Each row of X is roughly a mix of the hidden directions of one of a few groups.
X (103 x 10):
[[ 1.47 -3.51 -0.06  5.48  1.34 -1.49 -2.05 -2.39 -1.07 -2.32]
 [-0.90  2.37 -1.09 -0.94  1.57  0.54  6.60  2.42  1.78 -1.01]
 [ 3.73  1.62 -0.77 -6.31 -1.13  0.63 -0.25 -0.19 -0.70 -2.37]
 [-5.97 -0.16 -0.15  3.30  1.36  0.89  1.27  1.34  1.44  3.20]
 [ 1.07  3.25  0.64 -5.63 -3.26  1.74  0.24  0.89 -0.49  2.53]
 [-0.95 -1.85 -0.34 -5.91 -2.09 -2.16  1.12 -1.99 -1.74  2.88]
 [-5.03 -1.48  0.04  3.90  2.95  0.35  0.09  1.03  1.14  3.32]
 [ 0.34 -0.45 -0.33  4.63  2.53 -1.44 -3.49 -0.67  2.42  4.01]
 [ 5.00 -1.18 -0.62 -4.46  2.65  1.64  1.00  1.62  0.64  2.13]
 [ 3.70  0.20 -1.05 -6.24 -1.14  0.45 -0.10 -1.34 -1.24 -2.51]
 [-0.82 -2.32 -2.32 -3.56 -3.08 -0.75  3.44 -1.24 -2.43  3.40]
 [-0.40  0.27 -1.26  5.24  2.92  0.03 -1.25 -4.10  2.72  1.17]
 [ 1.04  1.65 -2.95  1.05  2.32  0.82  3.31 -3.32 -2.18 -4.30]
 [-1.72 -1.79 -2.66 -3.67 -2.15 -1.72  1.88 -1.59 -2.80  4.09]
 [-2.89  1.66  0.38 -4.13 -2.51  1.22  1.86  3.22 -0.95 -3.75]
 [ 1.91 -3.04 -0.98 -3.76 -0.83 -0.24 -3.84 -1.87 -1.39  4.01]
 [ 1.50  2.02  2.18  5.84 -2.50 -1.56 -1.00 -0.06  1.15 -2.96]
 [ 1.08 -0.44 -0.20  3.78  0.32 -0.38 -5.59 -0.27  1.35  3.98]
 [-1.07 -3.18 -0.82  5.84  1.69 -1.76 -2.23 -2.80 -0.29 -0.27]
 [ 2.36 -1.78 -1.81 -4.79 -0.91  0.39  4.00 -2.27 -2.17 -1.75]
 [-2.62  0.11 -2.53 -4.70 -0.74 -1.41  4.62 -0.53 -1.83  1.43]
 [-0.93  3.71  2.37  5.80 -2.24 -0.95 -0.33  0.09  1.43 -1.73]
 [-1.07 -1.95 -2.11 -6.28  2.03  1.54  1.05  0.03 -1.21  2.65]
 [-0.67  0.03 -0.34  6.90  1.53  0.41 -3.57 -0.95  0.70  0.28]
 [ 0.31 -1.10  0.44 -6.11 -1.10 -1.43  4.27 -0.18 -2.10  0.41]
 [ 1.29 -2.05 -0.91 -5.64 -2.58  1.20  3.18 -0.37 -2.71 -0.92]
 [ 0.59  1.48 -1.37 -6.26 -1.02  0.06  3.33  1.30 -0.05 -2.74]
 [ 3.79 -0.89 -1.02 -4.68  0.82  1.77  3.28  0.70 -2.47 -2.39]
 [ 1.39  1.22 -0.52  3.63  3.23  0.15 -2.84 -3.51  3.80  1.66]
 [-1.90 -1.11  0.50  4.04  0.92  0.40 -4.25 -0.80  0.92  4.79]
 [ 0.38  2.40  1.54  6.34 -1.20 -1.41 -2.04  0.23  2.36 -1.80]
 [-0.59  0.81  0.57 -2.54 -1.20  1.19  4.70  1.16 -1.87 -5.23]
 [-0.23  1.28  1.26  7.21  1.18  0.58 -0.58  0.72  1.80 -1.97]
 [ 1.05  0.68 -1.40 -4.15 -2.12 -1.10  4.59 -1.54 -1.29 -3.66]
 [-1.93  1.22 -4.37 -1.22 -0.08  0.55  1.67 -3.25 -0.95 -4.96]
 [-3.90  2.06 -0.35  2.66 -0.93  0.20 -3.92 -0.56  4.65  0.08]
 [-1.20  2.98  1.05 -5.13 -0.88  0.42  4.09  2.62  0.18  1.61]
 [ 0.76 -2.16  1.18  3.42 -0.98 -1.13 -5.71 -2.19 -1.00  2.43]
 [-0.97 -1.31 -0.56 -6.79 -0.11 -0.20  1.73  0.41 -0.77  3.47]
 [-5.18  1.34  0.33  4.68 -2.83 -1.23  0.40 -1.10  0.27 -1.82]
 [-4.30  0.21 -0.02  4.95  2.88  0.11 -1.00  0.67  2.39  2.54]
 [-1.23 -3.36 -1.00  3.01  4.64 -0.53 -4.19  0.95 -0.33  1.29]
 [-0.36  1.08 -1.20  6.35 -0.09  0.86 -3.65 -1.65  1.98 -1.09]
 [ 0.28  0.46 -0.96 -4.13  2.43  0.52  4.06  3.36  0.07 -3.57]
 [ 0.11  0.70 -1.53 -4.66  3.25  0.40  1.47  4.19 -0.57 -3.09]
 [ 6.31 -2.66  0.88 -0.85  1.39  1.35  2.44  1.30 -1.89  1.25]
 [-0.15 -0.56 -3.33 -6.11 -1.45 -0.47  2.77 -2.17 -0.80 -0.90]
 [ 2.21  0.00 -0.42  5.79  1.93  3.31 -3.29 -0.02  0.74 -0.52]
 [-1.77  2.56 -6.05  2.09  2.13 -0.26 -0.22 -2.89  1.09 -0.06]
 [ 0.72  1.56 -1.35 -4.24 -1.96 -1.31  4.40 -0.50 -1.27 -3.93]
 [-2.18  3.99 -0.14  1.43  3.05 -0.35  4.06  2.41  1.84 -2.66]
 [ 0.28  1.78  0.11 -3.59  1.28 -0.37  4.13  3.66 -0.35 -4.05]
 [-2.30  0.43 -3.97  2.24  4.25  0.24 -0.91 -2.04  1.65  3.58]
 [-0.95 -0.87 -2.85 -6.56  0.84  1.34  1.74  0.12 -1.71  1.91]
 [ 3.70  1.02 -0.25 -4.89  3.64  1.09  1.81  2.48 -0.92 -1.23]
 [ 0.49 -1.37 -1.12 -6.75  1.60  1.44  0.74  0.81 -1.17  2.97]
 [-0.54 -1.65  1.25  3.69 -0.81  0.33 -4.85 -1.81  1.14  4.22]
 [-0.42  0.26  0.09  5.55 -2.07  0.43 -3.82 -3.03  1.89  1.45]
 [-2.90  1.45 -5.12  2.86  0.57  0.22  1.94 -3.90  0.30 -0.78]
 [-0.22 -0.36  0.61 -4.69 -3.82  0.53  3.02  1.86 -2.79 -2.67]
 [-1.60 -0.67 -2.98 -4.27 -0.35 -1.86  2.84 -0.70 -1.70  4.45]
 [-2.70  1.30  0.59 -3.61 -2.97  2.06  4.41  1.74 -1.39 -2.25]
 [ 2.15  0.17 -1.30 -4.42 -2.95 -0.02  3.97 -2.32 -0.94 -2.88]
 [-0.82  2.02 -0.56 -4.94  1.16 -0.36  3.81  3.53 -0.05 -2.65]
 [-0.90 -1.55  0.49 -6.26  1.57 -0.16  2.39  2.53 -0.88  2.64]
 [ 2.37 -1.43  0.37 -4.71 -1.87  2.69  3.84  0.62 -0.68 -2.94]
 [ 3.06  1.05  0.68 -1.84  2.62  0.97  4.46  2.73 -2.28 -3.22]
 [-3.44 -0.70  0.56  5.20 -2.99 -1.20 -2.50 -2.44  1.22  1.06]
 [-2.38  3.70 -5.17 -0.84  0.68  0.75  2.98 -0.32 -1.36 -2.50]
 [-3.16  3.65 -0.34  3.18  0.04 -0.01  3.91  2.27  0.90 -3.18]
 [ 0.13 -2.48 -0.06 -5.72 -1.58  0.93  4.32 -1.81 -0.11 -0.90]
 [-0.21  1.94  1.25  2.47  0.89 -0.77  4.27  2.25  1.09 -5.25]
 [ 3.28 -0.19 -0.31 -6.09 -0.60  0.83  1.07 -0.77 -2.17 -3.07]
 [ 2.88  1.90  2.95  4.70 -3.73  1.27 -1.81 -1.37  1.00 -0.71]
 [-0.19 -1.82  1.35 -4.77  0.92 -1.55  5.37  1.28 -1.80 -0.03]
 [ 3.31 -1.96  2.96 -3.52 -1.37 -0.97 -1.55  3.68 -1.35  2.89]
 [ 1.33 -0.69 -1.58 -4.76 -2.27 -0.66  4.43 -2.63 -1.42 -1.85]
 [ 0.43  1.24  2.20  6.05 -2.18 -1.17 -0.20 -0.56  0.59 -3.87]
 [-1.88 -1.68  1.20 -1.15 -5.11  0.07  4.04  0.84 -2.97 -1.97]
 [ 4.67  0.04  0.95 -1.96  3.13  1.03  3.06  2.49 -2.53 -2.36]
 [ 1.64  0.52 -1.15 -5.42 -1.13  0.33  4.37  0.18 -0.91 -3.14]
 [-1.09  0.12 -1.82 -4.94 -0.17 -0.83  5.33  0.31 -2.60  0.13]
 [-3.04 -0.78  0.64  6.24  1.54 -0.56 -1.54 -0.85  2.42  2.03]
 [-0.26  1.52 -0.32 -6.44 -3.26  0.91  0.85 -0.34  0.51  2.89]
 [-1.68  0.65 -3.57 -1.51 -0.02  1.33  3.20 -3.82 -1.16 -4.33]
 [ 5.25 -1.78 -0.01 -3.56  1.39  0.89  2.11  1.45 -3.47  0.44]
 [ 1.40  1.59  2.28  5.55  2.06  0.69 -2.95  1.34  1.69 -2.52]
 [-1.05 -0.71 -1.42 -6.01 -2.33  0.89  4.16 -0.16 -0.96 -0.81]
 [ 2.36 -2.39  1.38 -2.27  1.33 -1.22 -3.61  2.60  0.07  4.85]
 [-4.86 -0.61  0.05  5.17  0.21 -0.34  0.64  1.48  0.91  3.27]
 [-0.06  0.29 -0.74 -5.59 -0.13 -0.25  5.10  1.23 -0.14 -2.32]
 [ 1.05  0.80 -0.14  2.59  3.31 -0.67 -4.65  0.18  3.04  3.76]
 [ 2.44 -2.96  2.94 -3.97 -3.28 -0.66  0.74  2.06 -3.02 -0.81]
 [-2.34  1.41 -4.06 -4.11  0.54  1.95  2.51 -2.35 -0.57 -2.80]
 [ 0.70 -0.43  2.17  7.05  1.05  0.99 -2.49 -0.14  0.35  1.16]
 [-2.15 -1.65  4.31 -0.44 -4.26  0.62  2.91  3.09 -1.43 -0.41]
 [-4.16 -0.77 -0.01  3.51 -3.92 -1.20 -2.82 -2.84  0.93  1.05]
 [ 1.38  1.41  2.75  6.08 -1.92 -1.37 -0.85  0.15  0.83 -3.08]
 [ 6.11 -2.40  0.52 -2.73  2.61  0.93 -0.16  0.77 -1.53  1.85]
 [-1.19  0.91  0.44  5.89  2.80 -0.35 -1.58  0.01  2.64  3.23]
 [ 0.71  1.32  2.51  6.34  0.54  0.72 -0.57  1.29  0.74 -3.59]
 [ 0.48 -3.11  3.50  1.43  0.13 -1.32 -1.98  3.17 -0.16  5.00]
 [-5.22  0.57  0.02  4.11 -2.03 -1.54 -1.09 -2.41  2.49  0.85]]

Here is one row of each group, with its name. Which group are the others in?
[-4.78  0.68  0.62  5.08 -2.34 -1.52 -1.44 -2.00  1.01 -0.71]	C
[ 5.08  0.47  0.03 -5.13 -1.42  0.01 -0.75 -1.27 -0.98 -2.73]	Z
[ 0.66 -0.67  1.18  4.14 -0.14  1.55 -5.44 -0.72  0.72  3.53]	Y

[-0.84  0.40 -0.10  7.10  2.78 -1.04 -1.16 -1.14  1.28  0.78]	Z
[ 0.33  1.26  0.33  6.52 -1.85  0.28 -2.46 -2.39  1.79 -1.48]	Y
[ 0.99  3.81 -0.22 -5.86 -2.09  2.11  0.37  2.39  0.34  0.49]	Y
[-0.16 -0.49 -2.55 -6.66  0.14 -0.43  2.29 -0.06 -1.43  2.51]	C
[ 3.22 -2.98  4.11  0.78 -1.43 -2.04 -2.78  2.42 -0.53  2.84]	Z
[ 1.59  0.73 -2.97 -0.32  3.91 -0.08 -3.57 -2.75  2.75  3.13]	Z
[ 4.14 -2.29 -0.83 -4.30 -0.01  1.97  3.50 -1.15 -1.71 -1.74]	Y
[ 0.19 -1.04 -1.23 -7.28  0.72  0.64  2.24  1.48 -0.67  0.81]	Y
[-3.41 -1.05 -0.88  1.91 -2.69 -1.15 -4.01 -2.80  2.08  3.33]	C
